The rows below come in pairs that one turn or mirror swaps. Which row does each named row swap with?
The rows were stretched afterwards, more along some directions than others.
Fabip: [-10  -4  26  15  23   8  28  22  38 -18  20  16 -27  -9 -19 -27  -1  33
 -21   3  28 -19]
Soron: [-31 -15  -8   8  28  15  21 -21  16  24 -29  32 -41 -12 -25 -12  -9  56
   7 -22  17  -8]
geg: [  1  17  17  10  -4  27  26  10  19  21  29  -5 -30 -29   8 -25  39 -13
  -2  27  26   6]
zakig: [-33 -14 -15  11  29   9  16 -17  -1  35 -32  27 -46  -9  -9 -12 -12  53
  13 -15  26   4]
fug: [-24 -17 -17  11  36  13  21 -19   9  28 -34  30 -46 -14 -18 -11 -13  61
  16 -24  18  -2]
Gino: [ 17  19  24  38  -2  19   3   9  16   2  13  13 -16  -5  14  -2  -5  17
  -9 -15  30   6]
bivo: [ -7   5 -29  -3  14  64  22 -38  20  19  -9  66  14 -25 -32 -21  46 -17
 -11  -1  -3   5]
Mir: [  0  25  14  15  -1  18  20  12  17  34  25  -5 -49 -30   1 -33  37  -4
   3  22  26   0]
mafu: [-29  12  -5  -9  14  27  -5  17  16  18   1  34  -1 -13 -30  -7  22  -4
  -9 -16  29   7]
zet: [  9  -8 -23  -8  27  32   2   1  24 -35  26  26  19   8 -17 -28  42 -12
   7 -17  14   0]
nifop: [  0  -8 -37   4   1  23  11 -11  -8  19   2   9 -31   1   8 -11  20 -31
  22   4  27  42]
gab: [-29 -11 -14  20  33   6  18 -10   7  27 -25  30 -43 -19 -14  -3 -17  56
  11 -15  19  -8]
mibe: [ 18  12   5  42  -2  21   6   9  19   3   9  26 -17  -4   6  14 -10   8
  -3 -19  20   9]
Moli: [ 28  16 -11  17  33  12  10 -12 -15  58  14  35 -47 -34 -14 -23   1  13
  18 -15  39  18]
Tisar: [-29  23   6 -13   6  19  -7  16  16  32  -1  34 -12 -18 -45  -6   6  -4
 -13  -7  34   4]
bal: [  6  20  49 -24  -2  42  11   0  -1   7  15   5 -20 -14 -27 -31  10  22
 -11  -6  28 -15]
sagog: [-19  14  -6  -6  19  32  -2  15  19  30  -9  41  -2 -25 -46  -8  18  -1
 -12 -14  25  10]
timo: [-21 -16 -16  17  29   8  19 -17   8  23 -29  23 -48  -9 -23  -5 -16  56
  15 -20  14  -3]
Fipen: [  2   9  -7  10  37  45   3  -8  -1   6  26  28  -9  -1  22 -28  45  28
  13 -11  43   7]
Dimuf: [ -7  -8  27  19  15   2  26  13  28  -5  22   9 -49  -9 -24 -28 -13  22
 -17   1  27  -8]
bipob: [-21  25  -2  -7  12  24  -3  20  18  30  -9  35  -5 -19 -40  -7  15  -3
 -15  -9  28  11]
natol: [ -4  29  49 -35  -9  35   4   2  -6  11  12  -6 -20  -8 -31 -30   3  27
  -5  -6  32 -16]
Vib: [ 27  17  -8  18  27  14  13  -5 -15  58  12  34 -53 -35  -8 -26   7  10
  19  -8  34  27]
Bav: [ 27  24   8  14  27  13   7  -3 -10  56  16  38 -59 -24 -18 -24  -1  20
  12 -15  41  19]
rali: [  2  15   5 -15  -6  29   9  -9  12  41  11  44 -10 -35 -59  10   2 -22
 -31   5   2  17]
Runu: [ -8  13   4   0  28  53  27  -2  20  20 -18  24 -17  12 -30 -23  14  38
  -9 -44  33 -16]
Zutos: [  0  11  -5 -15   9  35  10   0  13  28  15  51   6 -31 -48   6  15 -14
 -35   9   6   8]
vut: [ -7  19  50 -31 -13  27   7  -7  -1  14  11  -2 -13  -8 -26 -24   1  23
 -16  -6  33 -21]
Teb: [ -3  23  10  11   3  24  28  17  23  27  28   9 -51 -26  -9 -26  35  -7
  -4  26  19   1]
Gav: [-12  -7  23  15  17   0  29  17  36  -3  24  18 -40  -7 -29 -25 -10  30
 -30   1  36 -16]
Zisod: [ -6  10   3   2  44  44   1  -8   2  -7  28  33  -3   1  13 -34  44  24
   5 -13  41  -2]
zunat: [ -4  12  -4   7  46  47   6  -5   2  -1  23  44  -9  -3  12 -33  43  28
   7 -17  42   2]
busi: [ -8   9 -19  -3   8  61  24 -29  25  18   5  63  -3 -18 -45 -18  38 -21
 -18   7  -2  11]
tukug: [ 25   6   9  38  -4  29   4   5  15   2  11  18 -12  -3   5  10  -3   0
  -9 -10  14  15]
posaz: [ 17  14  19  38  -1  18   7   9  12   4  19  16  -8  -8   6   7  -7  14
 -19 -11  29   3]
gapi: [ -4   3 -13  -2   8  61  22 -39  20  13   2  57  13 -26 -23 -13  41 -23
 -15   5   0  13]
Zure: [ -3  30   2  -1  25  39   0 -22   9  22 -22  42 -33   6 -49 -24  13  37
 -30 -17  41  17]
nef: [-12   6 -24   0   8  59  24 -36  15  22   1  54  16 -33 -23 -19  41 -28
 -20  11  -2   6]
Vovi: [-30  -9 -15   9  32  11  22 -11   8  31 -35  32 -44 -15 -23 -12 -18  53
  12 -22  15  -9]
Gim: [ -9  15  14  12  -5  20  26   6  22  31  35  -1 -42 -37   7 -32  39 -10
  -8  32  29  -7]
keta: [ 14   0 -24  -3  39  22  -1   2  19 -29  25  29  14   2 -20 -30  33  -5
   3 -19  27  -2]
duz: [ 19  13  10  32  -1  28   8  10  20   1  11  15  -2 -11  13   2  -1   7
  -9 -19  24   7]
gupi: [ 15  -3 -24  -3  29  32   5   6  16 -34  20  24  12  11 -24 -24  29  -6
   5 -20  15   2]
Kek: [-18  32   9 -10  19  26  -7  19  18  32  -7  48  -5 -18 -48 -13  15   2
 -17 -16  36   4]
foze: [  6  -2 -39  11   4  29  15 -13 -15  35   5  16 -31  -9   7  -8  17 -33
  24  -3  29  40]
kipi: [ -3  18  43 -35 -11  38   6 -11   3   5   9  -6  -7 -10 -21 -31   9  25
  -9 -10  30 -14]
vabo: [  2   0 -33   3  -1  28  10 -11 -12  29   5   6 -32   1   3 -11  17 -29
  27  -4  26  36]
suse: [ -6  15   5 -19   8  25   9  -6  10  29  11  44  -1 -27 -58   2   1  -7
 -42   4   8   6]
zalok: [-23  24   1  -6   9  20  -8  18  23  27   6  37 -14 -17 -48  -8  14   0
 -17  -8  32   5]
zeza: [  4   1 -30   0   7  35  11 -14 -10  20   0  17 -23  -4   3 -18  22 -34
  26 -14  26  35]
buda: [ -1  20  37 -34 -15  40   9 -10  -3  13   7  -3  -4 -11 -23 -22  11  18
  -5 -10  26 -15]
Pigav: [ -5   9   2   4  43  53   8  -7   0   5  27  39  -2  -8  13 -31  43  22
   7 -18  38   2]
zad: [-20 -13 -20  12  30   8  21 -16   4  28 -35  26 -40 -15 -27 -14 -17  57
  12 -17  18   1]
vuram: [-20  21  -2 -11  15  30  -7  19  22  18  -5  37   3 -12 -42 -11  19  -6
 -14 -17  30  12]
Lil: [-18  25  13 -10  15  18 -10  22  29  22   2  39  -4 -18 -42  -9  15   3
 -14 -21  28  -4]
vibom: [-27 -21 -16  14  39  10  17 -16  14  22 -37  32 -43 -16 -19 -12 -10  53
  12 -19  13  -2]

Zutos swaps with Dimuf
Gino swaps with buda
natol swaps with mibe
busi swaps with Teb
Zure swaps with Runu
bivo swaps with Mir
sagog swaps with vibom

The rows below come in pairs that one turn or mirror swaps. Which row does each named row swap with?
The rows were stretched afterwards, more along some directions than others.
Terok: [-13   6  45 -18 -41  -4  -3 -11   7  37 -21  -5 -25 -11  16 -10 -49]
Poze: [-27  16  31  14  -9  -7 -34  47  35  -6  -4  54  22  -9   2 -11  -6]
tazeg: [-30   8  31  -3 -48  20 -18  37  30  22 -23   1 -28  28  -7  -3 -80]
sorul: [-13  -9  13  -9 -13 -11 -28  40  17 -20 -12  20 -12  12  12   8 -22]
fabul: [-30  -7 -22   3 -17 -20 -14  33   4  18  13   9 -38  14 -41  15  15]
vanil: [-16   1 -22  -4 -20  -7 -13  43   3  -6  17   0 -31   4 -21   1  -4]
Babut: [-17   2   4 -12 -52 -24   7  68  -8  30  -2  19 -14  -1 -32 -18 -47]
Berud: [-44   5  37  -6 -11 -50  12  29 -16  12  -7  36 -36  10  -8 -10  -6]
fezus: [-39  -1  27   9 -33  16 -40  36  33  -8 -12  -1 -12  33 -16   3 -48]
rufe: [-20  10  46 -24 -44   1  17  30 -26  14 -15  26   5   6  19 -16 -66]
busev: [-38   2  15  10 -40  34 -26  40  40  -3 -10  -1 -21  28 -20   2 -47]
Beva: [-44  15   4  -9 -38  24  -6  -1   5  26 -11  20 -41 -22   4  13 -43]
Topof: [-28  25  40  29   4  10 -36  54  24   0  -9  68  15  -2   9 -14  -7]
lanab: [-30   4  -1  -2 -42 -14  -9  56  -4  35 -10  10 -14  15 -23 -13 -34]
Sogal: [-31  11  24  27 -16   2 -55  46  33  -3   4  58  -5 -17  -6  -7   2]
Labik: [-53  11  20  10 -56  -1 -37  66  39   4  -8  22 -13   6  -8   1 -57]
Goke: [-28  18  34  36  -1  -2 -56  47  24   3   5  61  11   0  14 -16   2]
Dos: [-29 -17   3   9  -6 -23 -24  40  14 -26 -11  22 -19  32 -25  -1   1]
sud: [-28   3   7  -9 -47 -14   5  61 -12  36  -4  19 -14  18 -29 -24 -55]
zedu: [-49   7  66   1 -18 -56   1  25 -15  18 -19  23 -26  16  18 -25 -17]
soga: [ -4  18  47 -41 -53   0  30  44 -20  27 -16  24  -1  -5  24 -22 -91]
nuz: [-40  13  -2  -7 -23  18 -12  11  14  28  -2  45 -23 -31 -18  27 -17]
ramab: [-49  16  31 -31 -59   8 -34  23  27  29  -7   6 -10 -24  -1  -3 -62]
Taref: [-47  18  28 -30 -51   1 -20  28  17  27 -17  20  -7 -37   2   5 -59]
tok: [-27  13  38 -29 -67   7   2  38  -8  23 -16  40 -10  -8  25  -2 -80]
Gegu: [ 20  -4  15   1 -12 -14  23  53  -8  10  -7  25  -9   4 -24 -21 -41]
vefe: [-27  -7  29  -4 -13 -27 -22  48   9 -20 -19  28 -19  35  -4  -7 -12]
Laza: [-15  14  -5  11 -14   4 -27  34  36   9   3  42   6 -19 -10   8  -2]
zep: [-14   0  24 -15 -22  -1  15  28 -19  11 -30  55 -11  -2  28   1 -55]
Sazil: [-43  21  39 -17 -70 -10  13  52 -13  32 -17  46  -3 -15  24 -16 -80]
folo: [-22   6  25  -7 -17  -8  14  23  -5  -6 -26  64 -21 -10   7   2 -46]
buta: [-46  -1  49   0 -25 -60  17  30 -12  20 -23  34 -17  15   0 -22 -28]
zenil: [-34  16   4 -12 -22  16  -5  -2   2  29  -2  21 -20 -24  -5   9 -26]
Bogi: [-42   5  16 -30 -43  -8  17  30 -20  -3  -4  28 -15 -11  23 -11 -53]
tibo: [-27   3  57   5 -22 -60  13  35 -23   4 -11  28 -14  -2  11 -39 -30]
nokav: [-36  23  17  23   0  17 -45  34  35   4   2  58  -7  -1  -8   4  12]
Gevo: [-32  -1  15   4 -48  10 -21  65  25   1 -13  32 -21  21 -18   8 -68]
tora: [-41   5  59   7 -16 -58   0  33 -26  18 -10  46 -19   5  22 -27 -23]
kabut: [-39   2  17 -26 -66  -1  20  33 -11  23  -2  32 -16  -7   5 -10 -81]
leguf: [ -8  -2   6  -2 -14 -22 -28  33  15 -25   1  20 -16  16   2  -4   4]
sok: [-32  -3  17 -11 -28 -57  31  20 -14  27 -15  24 -30  -4 -10  -3 -27]
senog: [-28  12  46 -17 -17   4  -5  34   3  -8 -32  69  -1  -8  19  -2 -43]
Sura: [-27   4  30 -24 -21  -7  -5  15  -2 -14 -18  47   2 -18  17  -2 -25]
vazun: [-42  -5  -5   0 -54  11 -34  46  37   0  11   7 -20  15 -21   2 -51]
Pud: [-25  17  39  31 -17  -2 -45  32  26   0  -3  36   6  -4  13 -27  -9]
Ser: [-48  15  27 -19 -67  10 -25  22  28  41 -17  15 -21 -29  -9   4 -65]
difep: [-31   6  43 -32 -55   1  33  28 -16  12 -17  14 -17  -2  12 -12 -75]
Niso: [-24  -3 -18   2 -11 -16 -15  24   4  11  14 -13 -31  16 -33   2   8]
Fevag: [-54  -2 -10  11 -31  20 -45  38  39 -19   1   6 -26  20 -10   6 -27]
Vor: [-36  -3  41   6 -29 -54   4  39 -24  16  -7  46 -31  -2  -2 -24 -17]

fabul swaps with nuz
vanil swaps with Beva
folo swaps with leguf
tibo swaps with Pud
sorul swaps with zep
Babut swaps with Ser

The rows below come in pairs that one turn or mirror swaps. Which row does each named row swap with?
The rows were stretched afterwards, more along some directions than others.
motok: [ 17  -9  19  12   1  10   3  29 -17  14 -19   0   9  14  12   4   0  26
 -23   7  24 -19   9]
dap: [  5  26  -4  35   1 -28   3   2 -11  19 -12  34  20 -35   4 -13  -2   3
  -1 -29 -11 -16  22]
maba: [-23  21 -23  -4 -24 -23  25  26   0 -29  22   3   0  16  17  16  24  11
   2   6  22 -31   8]
tavu: [  2  33   0   9  -7   1  26  -7  -2 -40  25  11  -6 -22  18  -7 -13  25
  45 -11 -13 -13  18]
Sudet: [ -6 -18 -16 -24  -5  36  16  21 -14  -4  -1  -9 -14  -6  -5   7 -21  -8
 -24  -2   5  14 -16]
Kab: [ 15 -15  31  20   6  -7 -20 -28 -12 -24 -20  11   7 -26  17 -19 -18 -17
  16   8  11   5   7]
Pomif: [ 23  -6  16  16 -14  -2 -12 -33  11 -32 -15  26  19 -19  25 -18 -10   8
  36  12   2   3   6]
zomi: [-14   9   0   9 -29  -9  22  11 -11 -40  31   0  -6   0  18  11  11   5
  12  13  15 -31  10]
veteg: [ 11   4  13  18  -3  17  17  22 -13   4 -13  -5  10  18  16  -8   9  31
   2  -3  17 -10   6]
zimit: [  3 -16 -20 -22  -9  46  12  13 -11   0  -1   1  -8 -11  -2   1 -33   0
 -16  -8  -5  13 -11]
gobam: [-24   5 -17  -6 -11 -18  34  28 -20 -31  26  -8  -3  19  17  39  27   9
  -7  19  17 -33  13]
bozu: [ 20  12  13  21   1 -15  10   1  11 -55  12  -7  -1  25  10  12  17  13
  49  16   6   0   7]
Lefu: [ 16  13  35  33  11 -23 -11 -15  -8  -5 -25  11   4 -31  25 -21   4 -11
  -6  -7  20   3  10]
saza: [-20   5  16  14   4 -22  11  34 -16  16  -1 -29   2  -1   6  20  -4  -9
 -10  -5   5 -18  23]
Levur: [ 22  -7  22  22  35  18  25  10  -2 -38  27  21 -14   6  13   1   5 -11
  34   9 -10   8  14]
napu: [ 22  -3  28  18  56  19  25  22  -5 -35  16   7  -9  12  18   5  10  -5
  21  22  -6  10  16]
Manov: [ 11   2 -15  -8 -30  13  -4  -6  11 -28 -19  34  12 -27   7 -29  17  -8
  13 -14 -12  19 -11]
zeva: [ 10   4  14  17   0  16  14  18 -16  -9  -8 -16  -5  22  13  -9 -18  27
  -8  -4  22 -15  -3]
div: [ 13  22   2 -23   6  22   2   2   1  11  -9  30   7 -22 -11 -18   3  10
  17 -14   3   9  25]
Pogor: [ 30  16  18 -11  -4  -5  18  -4 -15 -46  21  34  -1  -3  13  45  -2  -5
  18  14 -26 -25  28]
gage: [  5  18  14 -10  35   6  -7  13 -20  23 -22  30  -4 -19 -11  -8   7   0
  -2  -5  19  15  20]
bor: [ 26  18  11   2  50 -29   0  37 -19   0 -26   8 -11   0   2  25  30  23
 -19   1  19   1  18]
miza: [ 31  18  16 -14   5 -16  16  -3 -17 -42   6  17 -14  -9  -3  37   7  -6
   0   5 -11 -17  25]
pon: [-18 -12  19  18  -2   4  22  23 -15  17  17 -16  -7  15  16  25 -27  -1
  11   6  -4 -11  15]
Tek: [ 10  50  -2  44  -2 -32  11   2  -9   0   0  26  13 -37   8  -9   4  15
  15 -24 -12 -22  22]
ril: [ 22  11  33  37  36   9  28  10  -8 -57  24   9 -19  -5  16  -6   3 -10
  38   9 -11  -1  13]
nibok: [-27   7 -14  10 -29 -24  34  27  -9 -18  19  -1  -2  17  16  30  22   8
  -7   1  16 -24  14]
nuv: [  9  44   0  43  -3 -20  18   9 -13  13  -1  25   5 -33   6  -9  -3  14
   8 -26 -23 -22  22]
tufu: [ 23  -5  -6 -23  17  37 -15  17   0   9  18  17   2   4   3  29  -9  19
   9  22  23  -2  13]
kuzi: [ 24  -8  15  -9  19  13 -26  31  -2  40  -9  21   7  -6   7  24   5  -7
  -4   7  21   2  28]
Ref: [ 10   8 -26 -16 -48  16  -1   2  24 -20 -13  31  26 -17   7 -24  12   4
  18 -14 -13  15 -13]
sedin: [ 15  -5  24  23 -10 -14  13   0  14 -51  -1  -5   9  17  13  -3  14   8
  47  15  -1  -5   3]
bofep: [-14  11  16  19  10 -19  21  23  -7  23 -12 -20  11   7  16   9  -7   2
  -9  -9   8 -13  28]
fisi: [ -2 -17 -27 -30  -7  45   8  22 -15  16  -3  10  -8 -14  -7   9 -20   0
 -25  -8  -1   8  -5]
kof: [  7  -6  20  25  -6 -42  -6   7   4 -25 -14   8  17  17  18  13  25  -2
  27  17  -4   0   6]
Goba: [ 32 -22  18   5  13  33   0  -9  10   7  -8  38   2  -2   3  11 -17  15
  24   7  19  13  15]
vodeg: [ 10   7 -25 -13 -30   7  -4   5  20 -18 -20  33  16 -21   6 -25  22  -4
  11 -14  -6  24 -10]
vore: [  5 -13   7  18 -15  19  20  10  -7 -16  -9  -2  10  28  13  -6  -6  32
   7   1  12  -4  -1]
Zaro: [ -5  26   5  10   4  -8  23  -5 -20 -39   8  12 -16 -26   4   6  -8   5
  34 -16 -11  -2  18]
nipod: [ 17  -3  19  -2  37   8 -26  34 -17  40 -12  -1 -10  -9   5  28  -1  -7
 -22   5  30  13  24]
dit: [ 11   0  19  33  -2  -7   3  15 -25  -9 -26   7  10  10  22  -8  -8  30
  -8  -2  25 -12  -3]
sona: [-28   4 -16   0   0 -29  10  25 -12 -27  -1  17  11  16  19  31  31   1
  -8  15  28 -17  12]
Tadak: [ 23  15  25  17  48  13  24  22   5 -42  24  14 -11   8  14   0  10  -3
  34  14  -9  10  21]
kun: [  3   0  24  33   3  27  19   8 -19  -8  -7   4  -4  16  20  -3 -26  22
   7  -8  21  -7   3]
nem: [ 15  51   4  46   3 -36  17  -3 -10  -8  -2  23   8 -33   5  -9 -11  17
  11 -24 -11 -23  21]
beru: [  4   4  28  19  16 -26 -33 -10 -13  -6 -25  17  16 -41  11  -3   4 -31
  -1 -10   6  15  27]
zit: [-23  -1 -10  -4  -7  -4  29  42 -15 -21  29   8  -4  22  26  37  13  11
  -2  19  24 -24  14]
bule: [  5  31  -3  28  15 -23   5  22 -12  12 -13  26  22 -28   6  -7   6   9
  -3 -14  -7 -23  24]
puda: [ 18   4   8 -12  37 -12   4  30 -10  -3 -33  26  10   2   4  24  26  11
  -1   1  -2   8  25]
kiru: [ 18   2  14  14  37  10  25  15  -4 -48  20  14 -10   7  13   3  16  -5
  28  22 -22   5  14]

zit swaps with dit
bor swaps with tavu
Sudet swaps with Ref
beru swaps with Goba
gage swaps with Pogor
bozu swaps with bofep
tufu swaps with Lefu

